In the data rows, the value 500 means zero.
Some points, one per row:
array([545, 458, 450, 566, 340, 556, 390, 569])
array([672, 668, 689, 646, 551, 410, 566, 632])
array([682, 670, 724, 665, 610, 538, 358, 810])
array([539, 596, 442, 649, 514, 571, 475, 664])
array([460, 552, 621, 540, 583, 395, 385, 532])
array([493, 615, 565, 485, 596, 719, 398, 640])
array([541, 497, 526, 295, 549, 662, 625, 645])
array([486, 438, 339, 409, 445, 326, 430, 180])
array([266, 370, 304, 319, 463, 571, 547, 264])
array([448, 474, 499, 300, 592, 417, 525, 452])
array([ 98, 415, 203, 352, 536, 548, 647,   4])
array([578, 631, 481, 474, 469, 478, 435, 708])
array([320, 339, 314, 450, 327, 509, 472, 317])
array([498, 437, 318, 349, 444, 353, 447, 198])
array([418, 592, 481, 510, 505, 519, 522, 419])
array([505, 511, 543, 488, 493, 452, 577, 463])
array([451, 445, 399, 497, 378, 503, 512, 483])
array([573, 635, 796, 618, 618, 648, 300, 728])
array([681, 591, 638, 532, 339, 454, 492, 729])
array([564, 489, 484, 394, 333, 338, 492, 452])
Then 34 other points, each followed by its number:
array([505, 575, 624, 575, 549, 407, 637, 493]) 0
array([429, 470, 478, 243, 537, 595, 675, 584]) 1
array([428, 411, 525, 403, 481, 351, 570, 373]) 2
array([736, 503, 453, 711, 330, 550, 383, 671]) 3
array([497, 371, 383, 378, 641, 545, 627, 553]) 4
array([295, 546, 351, 388, 495, 539, 615, 402]) 5
array([517, 500, 574, 659, 501, 499, 421, 678]) 6
array([426, 499, 477, 406, 609, 498, 622, 391]) 7
array([617, 567, 753, 652, 414, 432, 618, 692]) 8
array([456, 668, 517, 593, 593, 555, 506, 577]) 9
array([118, 482, 325, 433, 493, 434, 728,  79]) 10
array([509, 363, 481, 385, 310, 491, 555, 358]) 11
array([456, 605, 490, 446, 649, 500, 597, 453]) 12
array([456, 550, 414, 657, 473, 387, 306, 384]) 13
array([613, 520, 720, 570, 557, 480, 332, 662]) 14
array([693, 599, 693, 769, 467, 495, 386, 857]) 15
array([509, 298, 454, 226, 507, 454, 634, 429]) 16
array([609, 477, 619, 684, 652, 578, 537, 655]) 17
array([549, 556, 568, 501, 429, 580, 407, 673]) 18
array([247, 550, 217, 457, 458, 380, 619, 191]) 19
array([578, 417, 398, 424, 423, 401, 391, 368]) 20
array([483, 394, 436, 625, 544, 550, 477, 371]) 21
array([371, 297, 372, 298, 264, 512, 629, 216]) 22
array([478, 376, 384, 228, 485, 418, 688, 319]) 23
array([368, 447, 525, 361, 506, 542, 612, 513]) 24
array([387, 298, 123, 437, 350, 554, 512, 189]) 25
array([518, 468, 682, 521, 657, 512, 488, 509]) 26
array([421, 370, 426, 333, 347, 529, 599, 387]) 27
array([236, 437, 359, 363, 560, 492, 639, 262]) 28
array([427, 464, 340, 502, 576, 547, 521, 305]) 29
array([483, 523, 599, 482, 451, 546, 504, 521]) 30
array([305, 532, 552, 424, 527, 435, 544, 475]) 31
array([653, 493, 739, 722, 497, 570, 407, 803]) 32
array([662, 431, 792, 647, 657, 611, 428, 669]) 33
Which two of these numbered points are nearest to each point below, ignoring the direction in which the first points spread most? Their numbers follow each, nearest first.
array([840, 492, 782, 669, 521, 568, 388, 999]) > 32 11
array([449, 451, 480, 616, 478, 595, 460, 358]) > 21 32
array([539, 545, 496, 697, 435, 343, 305, 442]) > 13 15
array([656, 464, 354, 662, 347, 565, 418, 496]) > 3 25
array([315, 369, 458, 369, 504, 465, 641, 358]) > 24 28
array([659, 417, 520, 516, 652, 556, 566, 752]) > 4 17
array([422, 513, 498, 372, 613, 475, 632, 365]) > 7 12
array([293, 493, 351, 472, 561, 529, 480, 269]) > 9 29
array([346, 610, 576, 538, 463, 349, 699, 494]) > 0 10
array([634, 496, 716, 605, 591, 471, 297, 624]) > 14 26
array([681, 479, 518, 515, 497, 596, 404, 628]) > 25 18
array([581, 580, 568, 491, 581, 457, 622, 571]) > 7 12
array([583, 579, 497, 539, 379, 392, 498, 489]) > 15 20
array([527, 512, 597, 494, 379, 561, 309, 599]) > 18 30
array([309, 397, 252, 333, 372, 509, 599, 300]) > 18 27
array([164, 544, 478, 495, 496, 322, 601, 108]) > 10 0
array([381, 316, 408, 425, 324, 439, 584, 399]) > 27 22
